Here are some numbered points:
[-4. -23. -6. 29. -25. -4. -18. 7. 5. -26. 23. 3. -49. 43. -15. -15. 109. 42. 42. -28. -24. 23. -57. 59.] 0
[-21. 45. -1. -3. 0. -6. 8. 37. 26. -18. -60. 0. 102. -40. 52. 31. -31. 20. -2. -34. -1. 26. 19. -54.] 1
[56. -32. 4. 30. 37. 32. 7. -17. 26. 14. 73. -59. -25. 15. -27. -8. 25. 32. 0. -44. -35. -28. -26. 29.] 2
[17. -64. 16. 18. -26. -42. 28. 13. -53. 19. 76. 38. -33. 60. -5. 32. 40. 6. 47. 10. -24. -7. 17. 0.] 3
[24. 64. -50. 10. 15. -7. 37. -22. -29. -52. -75. 10. 39. -22. 4. -21. -46. 0. -65. -27. -13. 45. 7. -14.] 4
[-37. 30. -32. 19. -7. -24. 73. 10. 78. -53. -34. -21. 54. -18. 18. -25. -54. 30. -11. -35. -38. -27. 21. -44.] 5
[12. -5. 40. -30. 42. -17. -44. 24. -16. -12. 34. 40. 18. 17. 9. -3. 46. 18. 16. 19. 18. 19. -25. -5.] 6
[-36. 68. 0. -8. 3. -23. -4. 10. 11. -5. -24. 1. 55. -35. 74. -21. -18. -48. -2. 39. -32. 39. -6. -57.] 7
[-34. -32. -12. 11. -19. 0. -10. -19. 14. -3. 27. 22. -40. 13. -55. -23. 66. 14. 30. 5. -32. 21. 29. 41.] 8
[-29. -40. 24. -17. 27. -14. -23. 21. 7. 4. -35. 12. -82. 23. -93. -6. 30. -13. 37. 18. -34. 17. -8. 4.] 9
[28. 13. -4. 93. 66. 16. -11. -19. -66. 3. 29. 48. 13. 1. -44. 5. 52. -22. 49. 28. -8. -23. -4. 17.] 10
[13. -10. -2. -50. 12. -40. -2. -8. -34. 9. -11. 68. -51. 52. -30. -62. -30. -20. 48. 25. 9. -3. -11. 29.] 11
[46. -6. -6. 5. 17. -15. -25. 63. 1. 39. 27. 40. -21. 40. -13. -25. 17. -19. 43. -13. 11. 46. -67. 15.] 12
[-58. -20. 23. -40. -44. -12. 15. -27. -12. 67. 45. 15. -68. 6. -30. 43. -20. -23. 8. -43. -4. -9. -11. -17.] 13
[5. -21. 56. -47. -35. 34. -15. -26. -16. -18. 76. 25. -57. -23. -23. -12. 34. 24. -25. -20. 29. 10. -29. -9.] 14
[-12. -26. 29. 41. -11. -30. -43. 44. 13. -26. 51. 21. -7. 12. 29. -19. -32. -10. 2. 23. 21. 43. -64. 37.] 15
[4. -28. 8. -30. 18. 14. -34. 15. -12. 0. 35. 35. -34. 68. 20. -6. 45. -2. 37. 9. 17. -16. 11. 24.] 16
[34. -37. -3. 61. 14. -10. -11. -18. 6. 34. 61. 18. -70. -42. -46. -11. 4. -8. -15. 17. -39. 1. -15. 43.] 17
[30. -27. -22. 29. 23. -2. -31. 48. 71. -75. 0. 41. 7. -8. 17. -76. 30. 12. -32. -5. -20. 22. -9. 22.] 18
[5. -10. 14. -41. -6. 36. 2. -20. 8. 34. 7. 25. -18. -21. -31. -7. 30. 21. -1. 2. -62. -48. 7. -29.] 19
[35. -30. 27. -12. 11. -19. 8. 55. 28. 12. 2. 6. 44. 9. 67. -31. -29. -17. 12. 28. -31. 21. 11. -21.] 20
[29. -50. -21. -39. 10. 25. 17. -18. -26. -41. -4. 18. -31. 33. 38. -12. -23. 14. 56. -5. 2. -26. 11. 18.] 21
[3. 3. -9. 15. 51. -12. -23. -1. -65. 7. 4. 50. -26. 58. -19. 26. 36. -3. -5. 30. -22. 20. 6. -3.] 22
[-36. -31. 49. 4. 1. 12. -19. 13. -32. 15. -7. -11. -11. -5. -27. 28. 75. -1. -21. 10. -4. -50. 36. 18.] 23
[33. -18. -11. -57. -7. 53. 4. -31. -3. 24. 65. -17. -89. 16. -41. 1. 50. 35. 2. 25. 40. -17. 13. -18.] 24
[-21. 31. -24. 11. -26. -15. 18. 23. 24. 9. -26. -43. 67. -9. 19. -42. -12. 21. -21. 6. 41. -15. 6. -16.] 25
[28. 12. 19. -17. 9. -21. 8. -27. -7. 15. 13. 18. -5. 93. -61. -32. -5. 5. -22. 1. -17. -18. 17. 5.] 26
[35. 22. -42. 34. -45. -22. -18. 31. 22. -18. 31. 26. -45. 8. -29. 5. -48. 37. -39. -34. -23. -9. 8. -29.] 27
[-14. -16. -24. 1. -37. 55. 5. -46. -53. 34. 11. 25. -47. 23. -41. -12. 18. 13. 49. -39. -32. 26. 12. -8.] 28
[-32. 56. -34. 43. 11. 70. 113. -45. 42. -3. -117. -96. 127. -118. 105. 43. -127. 11. -38. -11. 32. 32. 42. -101.] 29
[-13. -52. 7. -14. -25. 18. 25. -6. -23. 40. 4. 41. -30. 20. -33. -3. 56. -30. 43. -22. 2. -21. 50. 61.] 30
[-37. 21. -43. 6. 54. 0. -13. 5. -9. -50. -16. 14. 11. -7. -9. -15. 41. 16. -17. 17. 6. 10. -32. 50.] 31
[52. 10. -69. 39. -33. -39. -24. 43. -43. 9. 40. 9. -26. -12. 52. 11. -24. -41. -45. 41. -40. 56. 41. -29.] 32
[-44. -54. 41. -39. 0. 45. -18. -7. -28. 12. 18. 45. 6. -39. -54. -4. -22. 56. 5. -15. 25. -27. 33. 8.] 33
[-16. -29. -11. 28. 50. -17. -53. 21. -39. 22. 52. -19. -17. 37. -17. -8. 39. -1. 33. 28. 68. -21. -49. 47.] 34
[-41. -52. -16. -40. -26. 0. -4. -25. -36. 33. 33. 41. -34. 21. 8. -11. 33. -13. 16. 7. -65. -40. 47. 20.] 35
[37. 69. -14. -19. 34. -27. 20. 36. 49. -47. -50. 39. 27. -12. 41. 11. -63. 31. -11. 5. 11. 6. -6. -2.] 36
[3. 16. -38. 57. 36. 34. 25. 44. 74. -42. 41. 2. 6. -30. -4. -13. -36. -48. -3. 11. 1. -44. 3. 43.] 37
Which three points above are nearest to each new point, looking only along the 8 directions in which the numbered points spread most? Their numbers follow each, nearest first.
[17. -28. -14. -96. -37. 24. 57. -39. -38. 1. 2. 9. -76. -7. -53. 6. 61. -4. -7. 18. -7. -22. -3. 8.] 28 19 24
[62. -15. -13. -17. -13. -5. -5. -51. -31. 8. 13. 8. -61. -24. -8. -15. 22. -8. -28. -16. 49. -26. -30. 12.] 24 26 14
[3. -33. 22. 45. 5. -30. -12. -44. -2. -5. -34. 22. 41. 14. -1. -22. -3. -55. 5. 53. -3. 24. -32. -28.] 22 31 6
[-20. -8. 32. -2. 12. -36. 30. 67. -57. 6. -12. -19. 37. -44. 59. -17. -10. 18. -7. 22. -25. 21. 32. -59.] 7 20 25
[-17. 46. 20. 3. 37. 9. 16. 59. 14. -58. -61. 14. 60. -39. 28. 5. -18. -9. 45. 21. -18. 26. 26. 37.] 25 1 7
[4. -31. -3. -17. -2. 13. 10. 7. -2. 16. 46. 44. -45. 31. -9. 58. 46. 58. 47. 16. 2. 8. -18. -47.] 16 13 19
[-7. 46. 0. -14. -25. -8. -50. 23. -26. -21. 24. 7. -5. 20. 30. 13. -7. -25. -2. 20. 27. 19. -47. 6.] 6 15 12
[1. -13. 45. 1. 37. -20. 26. 10. 29. -30. 35. -12. -10. 5. -2. 13. 62. -9. 52. 28. 39. -14. 31. 19.] 16 23 6
[23. -6. 34. -10. -6. -2. -2. -21. 30. -12. -43. 4. 15. 2. 22. -41. -57. -3. -9. 87. 29. 43. 39. 1.] 25 20 36
[3. -28. -17. -15. 16. -3. 19. 18. 35. -20. 0. 51. -1. -24. 35. 15. -30. 0. -26. -23. -7. -21. -32. -25.] 25 20 36
[33. -36. -41. -15. -6. 21. -20. 30. 15. -9. 28. 25. -34. -4. -20. -6. 18. 16. 19. 12. 5. -17. -26. -21.] 26 12 16
[44. 48. -30. -24. 39. -54. -33. -16. 6. -53. 69. 49. -30. 16. -35. 24. 75. -4. -25. -6. 31. 34. -2. -31.] 12 22 6
[35. 16. -38. 4. 55. 20. 15. 36. -29. 0. -8. -4. -64. -10. 24. 8. 40. -20. -25. 11. 2. 16. 6. 29.] 22 31 26
[51. -24. -6. 9. 33. 20. 8. 20. 16. 21. 28. 44. -14. 17. 23. -10. -19. 26. 0. 24. 5. 3. 25. -8.] 21 26 12
[-28. 45. 30. 10. -3. 15. -64. -2. -2. -10. 39. 11. -17. 46. 37. 2. 46. 4. 60. -35. -19. -3. -48. -7.] 6 16 12
[63. -80. 34. 28. -48. 10. 3. 5. 21. 3. -21. 5. 19. -22. -58. 4. 20. -35. 26. -20. 18. 30. 11. -25.] 19 23 33
[63. -29. 12. -3. 6. -40. -37. -33. 1. -89. 63. -21. -54. 37. 16. -56. 26. -23. 21. -39. -1. -44. 8. 4.] 12 26 16
[12. -21. -43. 39. 1. -70. -11. 54. -34. -44. -32. -17. -14. 10. 60. -30. 14. -21. 7. 18. -20. 10. 26. -18.] 20 7 32
[-6. -18. 40. 16. 8. -38. -21. -27. -51. 46. -26. 11. -69. 30. -21. 37. -8. -4. 4. -18. 8. -1. 17. 30.] 28 22 26
[53. -27. -17. 13. 50. -66. -58. 0. -2. -11. 17. 57. -15. 46. -15. -32. 31. -47. 54. -49. -37. 33. -24. 26.] 12 22 16
[1. 3. 10. -27. 22. -15. -22. 29. -16. 26. -2. 43. -80. 34. 3. -9. 50. -6. 31. -56. -14. 50. -3. -28.] 9 26 22
[-22. -35. -8. 9. 26. 24. 2. 11. 3. -20. 45. 5. -33. 12. 10. -16. 22. 47. -11. 31. -6. -67. -57. -7.] 2 16 19
[38. -16. 64. 11. -49. -50. -11. 43. 13. -43. 68. -14. -57. 52. -34. 16. -5. -16. 59. -1. 11. 14. -38. 50.] 12 16 15
[-11. 26. -27. 2. 21. -51. -9. 16. -21. 31. -60. -37. 70. -79. 72. -3. -13. -2. 33. 40. 28. 36. -6. 26.] 7 1 25
[26. -29. 12. 16. -38. -5. 8. 0. 27. -36. 40. 29. -26. 40. -25. -23. -6. 26. 13. 17. 17. -17. -3. 24.] 26 21 16
[14. -46. 36. -16. 19. -9. -9. -6. 30. 22. 0. -2. -51. 25. -68. -9. 19. 2. -50. -24. 24. -18. 21. 8.] 19 24 26
[-63. -20. -14. 1. 10. 2. -43. 24. 5. 4. -1. -35. 41. 40. -1. 8. -19. -29. 55. -25. 14. -4. -58. 10.] 6 16 25
[-41. 47. 29. 75. 19. 36. 12. 38. -15. -65. -56. -38. 44. -33. 36. 10. -11. -33. -28. 19. 27. 27. -37. 17.] 25 1 31
[-1. 43. -15. -4. -3. 13. -51. 37. -19. 14. -31. 42. 10. -14. 0. 45. -26. -44. -46. -30. -35. 29. 9. -64.] 7 4 32
[43. 8. -42. 9. -2. -6. 23. 5. -7. 18. 57. -9. -36. 30. 12. 3. 47. 22. 2. 30. -77. -6. 3. 22.] 17 3 8
[7. 78. -9. -9. 9. 43. -3. 11. -27. -48. -40. -12. 0. 10. 45. -22. -69. -30. 43. -12. -33. 16. 0. -29.] 36 25 4
[-6. -23. 10. -44. -23. 7. 11. 13. -51. 58. 11. -25. -37. 11. 7. 50. 42. 21. -17. -2. 51. 12. 20. -31.] 13 33 19
[-15. -22. 15. -26. -18. -5. 11. -65. 6. -22. 50. -5. -87. 23. -50. 17. 25. 10. 11. 13. 4. -11. -31. 53.] 24 9 14
[47. 23. 0. 23. 18. 20. -32. 44. -5. -34. -28. 23. 69. 3. 36. -10. -7. -25. 39. -39. -10. 12. -17. 6.] 25 20 36
[15. -44. -18. 18. 15. 17. 30. -22. 21. 35. -18. -6. -39. 1. -21. 37. -2. 27. -38. 55. 7. 18. -6. 43.] 19 2 26
[13. -1. -15. -26. 37. 5. 17. -40. -21. 13. 13. 6. -50. -6. -34. 46. 38. 4. 18. -44. 6. -18. 23. 18.] 28 19 26
[5. 20. -33. 9. 44. -77. 25. 40. 45. -43. 24. 5. 24. -8. 13. -22. 21. 13. -13. -10. 6. -12. 3. 53.] 18 37 31
[-2. -54. 40. -80. -71. -7. 3. -21. 2. -1. -26. -53. -46. 38. -67. 16. 31. 46. 5. 15. 7. 3. -5. -30.] 33 19 13
[-15. -47. -8. -56. 8. -51. 24. -6. 0. 35. -28. -32. -83. -15. 21. -26. 12. 14. -7. -58. 15. 29. 54. 10.] 19 13 33
[15. 24. -21. 17. 24. 11. -28. 10. 28. 25. 2. 10. -8. -14. -26. -10. 63. 31. -3. -21. 51. -3. 58. 9.] 31 23 19
[-1. -6. -39. 8. -12. -28. -27. -57. -33. 6. 37. 61. -26. 0. 15. -46. 51. -10. 27. 5. -3. 26. 57. -22.] 22 28 9
[-4. -23. 8. -15. 11. -19. -17. -41. -41. 4. 5. -41. -37. 24. -19. -54. -19. -10. 18. -26. -24. -34. 43. -27.] 19 26 28
[50. -27. 11. 10. 6. -45. -39. -16. -28. 12. -12. 21. -54. -12. -20. -21. -2. 10. 41. -36. 2. -11. -34. -47.] 26 12 22
[26. 16. -11. 31. 64. -9. 11. 16. -18. -58. 7. -30. 35. -17. 54. 19. -71. -49. -74. -8. 26. -12. -8. -27.] 25 36 7
[-18. 4. 61. -35. -41. 37. 52. -2. -30. 38. 42. -44. 10. 13. 1. 6. 46. 36. -14. -32. 27. 0. -9. 13.] 33 19 14
[24. -18. -38. 43. 15. 4. -23. 55. 14. -11. 58. 21. -88. 33. 25. 0. 51. 10. 7. 18. -41. -32. 8. -46.] 17 12 3
[36. -20. -25. -21. -30. 55. -44. 19. -9. -16. 17. 44. -39. 3. -2. -51. -6. -27. -13. 0. 17. -1. -5. -14.] 26 12 27
[15. 2. -6. -29. -23. -56. -60. -28. -16. -23. 17. -51. -31. -3. -42. 27. 15. 30. 1. 13. -9. 30. 17. 40.] 9 19 26
[25. -51. 46. 6. -19. -14. 9. -52. -56. 47. 41. -4. 24. 33. -57. -4. -15. 0. -29. -1. 4. -23. -2. 21.] 28 24 19
[15. -41. -2. -84. 14. 10. -2. -43. 22. -34. 84. -4. -23. 12. -15. -15. 14. 9. 11. 18. -25. 5. 58. 13.] 19 21 26
[-24. 28. -55. 25. 0. 15. 35. 30. 17. -43. 8. 9. 25. -75. 58. -27. 7. -50. -29. -20. -7. 22. -3. 6.] 25 7 1
